Questions about the row below.
1) What is the entry just right of 106?
2) What is the entry just right of the largest entry?
[106 138 143 133 130]
1) 138
2) 133

[[129 127 122 129 134 123 134 136 131]
 [137 131 151 144 156 138 151 151 145]]
Read off the top-left entry.
Answer: 129
The top-right entry is 131
The entry just left of 138 -> 156
The entry just left of 123 is 134
The bottom-right entry is 145
Read off the entry directly below 122.
Answer: 151

Questions about the array below.
1) Find the first entry on the main diagonal.
2) Find the minimum.
3) Find the entry in the bottom-right corner.
4) Find the second entry on the diagonal from the top-right corner.
5) Find the 4th-last entry, reading row by row.
6) Find the entry directly below 103.
7) Find the second entry on the main diagonal.
[[137 122 135 123 103]
 [131 129 132 126 129]
 [129 138 131 124 148]
 [139 131 139 119 121]
 [120 126 121 135 134]
 [130 125 134 128 124]
 [127 131 128 128 135]
 [138 133 139 119 129]
 [120 131 117 132 137]
 [128 128 124 128 124]
 [127 119 130 133 116]
 [131 146 119 116 146]
 [130 117 148 135 127]
 [131 133 131 124 133]]
1) 137
2) 103
3) 133
4) 126
5) 133
6) 129
7) 129

x =
[[128 116 131 140 130]
 [123 116 132 145 140]
 [131 124 133 139 132]
 [125 113 135 146 136]
 [127 124 129 132 128]
 [125 125 122 130 130]
 [127 109 135 152 134]
 [123 127 125 127 127]
 [131 131 134 121 130]]
Counting starts at 0.
The entry in the bottom-left corner -> 131
The entry directly below the largest entry: 127
The entry in row 0 and column 0 -> 128
Find the entry at row 2, column 0.
131
The entry in row 0 and column 1: 116
Find the entry just left of the smallest entry.
127
Find the entry in the top-right corner.
130
The entry directly below the smallest entry is 127
The entry directly above the smallest entry: 125
Find the centre entry.
129
Find the entry in row 1 and column 1.
116
The top entry of the column that holds the largest entry -> 140
Find the entry directly above the largest entry.
130
The entry in row 2 and column 2: 133

X =
[[116 139 125 137 136 130 131 147 140]
 [134 134 130 131 134 119 136 132 126]
 [135 134 131 131 134 119 137 135 127]
 [151 131 136 126 131 109 141 122 112]
 [118 131 125 132 129 133 125 137 136]
 [142 124 132 123 127 119 133 118 118]
 [141 122 133 122 123 123 129 116 115]
 [134 134 132 131 129 121 134 130 122]]
Indices start at 0.
Give the entry directly below the largest entry.
Answer: 118
The entry just left of the smallest entry -> 131
Give the minimum.
Answer: 109
Give the entry at row 2, column 0.
Answer: 135
The entry in the bottom-right corner -> 122
Give the top-right entry.
Answer: 140
The entry at row 0, column 0 is 116
The entry at row 2, column 2 is 131
The entry at row 1, column 1 is 134
The entry in row 1 and column 0 is 134
Give the entry in row 0 and column 1.
Answer: 139
The bottom-left entry is 134
The bottom entry of the column that holds the smallest entry is 121
The entry directly above 112: 127
Give the entry in row 0 and column 2.
Answer: 125
Give the entry directly above the smallest entry.
Answer: 119
Give the entry directly below the smallest entry.
Answer: 133

A =
[[122 126 115 124 134 137 125 129 128 139 148 130 121 118]
 [122 131 137 128 123 127 131 142 135 118 118 119 126 115]
 [126 127 130 149 143 120 122 114 129 117 119 130 142 132]
 [137 132 126 126 128 142 150 124 121 116 125 120 117 127]
 [124 114 124 133 139 127 125 132 137 148 128 120 118 122]
 [143 151 124 121 118 126 122 115 125 139 138 126 125 131]
 [123 124 115 125 136 136 125 128 129 140 147 129 121 116]
 [126 126 127 137 149 128 121 117 122 122 116 124 134 137]
 [140 148 126 122 118 125 122 112 125 138 138 127 125 130]
 [129 140 148 124 120 115 125 120 117 125 140 133 125 125]
 [127 126 127 134 147 133 121 117 119 125 115 122 131 139]
 [126 114 124 132 140 127 125 132 137 147 131 120 119 121]]
Which number is the top entry of the column that holds the smallest entry? 129
Which number is the 2nd largest entry? 150
Which number is the entry in the top-right corner? 118
The largest entry in the first column -> 143
Which number is the second entry in reading order? 126
Which number is the 3rd entry on the diagonal from the top-right corner? 130
The entry just left of 150: 142
The entry in the bottom-left corner -> 126
The largest entry is 151
Which number is the last entry in the row that holds the smallest entry? 130
The entry just left of the smallest entry: 122
The second entry on the main diagonal: 131
Which number is the top-left entry? 122
The last entry of the largest entry's row is 131
The bottom-right entry -> 121
The smallest entry in the first row is 115
The second entry on the diagonal from the top-right corner -> 126
The largest entry in the last row is 147
The bottom entry of the column that holds the largest entry is 114
The largest entry in the last column is 139
Which number is the 3rd entry on the main diagonal? 130
Which number is the 4th entry from the end, reading row by row? 131
The entry just right of the largest entry: 124
The entry directly below the largest entry: 124

[[119 134 132 132 132 132 116 126 122]
 [127 128 128 128 128 129 128 128 128]
 [115 128 140 130 139 146 123 127 128]
 [157 122 115 137 127 151 130 142 118]]
Read off the last entry, reading row by row.
A: 118
The second entry in reading order is 134
The entry just right of the largest entry -> 122
The entry in the top-left corner: 119
The first entry of the largest entry's row: 157
Read off the second entry from the end, reading row by row.
A: 142
Read off the top-right entry.
A: 122
Read off the third entry from the end, reading row by row.
A: 130
Read off the 5th entry in reading order.
A: 132

Questions about the array below.
1) What is the bottom-right entry?
2) What is the 1st entry in reading order?
3) What is the bottom-left entry?
4) What is the 2nd entry on the main diagonal?
[[134 130 133 128 157]
 [126 126 157 126 121]]
1) 121
2) 134
3) 126
4) 126

a = 137  138  120  105  121
Which number is the minimum? 105
The 3rd entry from the end -> 120
Which number is the 5th-last entry? 137

[113 139 109 131  99]
The entry just right of the centre entry -> 131
The median entry is 113
The centre entry is 109

Read these off the table that follows.
1) The largest entry in the last row?
2) The entry directly above 128?
3) The smallest entry in the first column?
4) The last entry in the row that holds the largest entry?
5) The fourth entry in reading order?
6) The top-left entry?
7) The smallest entry in the first row?
8) The first entry on the diagonal from the top-right corner?
[[134 132 127 132 131 123 132 131 126 132]
 [133 129 124 127 131 118 125 128 129 129]
 [119 120 137 141 127 115 109 117 132 106]]
1) 141
2) 131
3) 119
4) 106
5) 132
6) 134
7) 123
8) 132
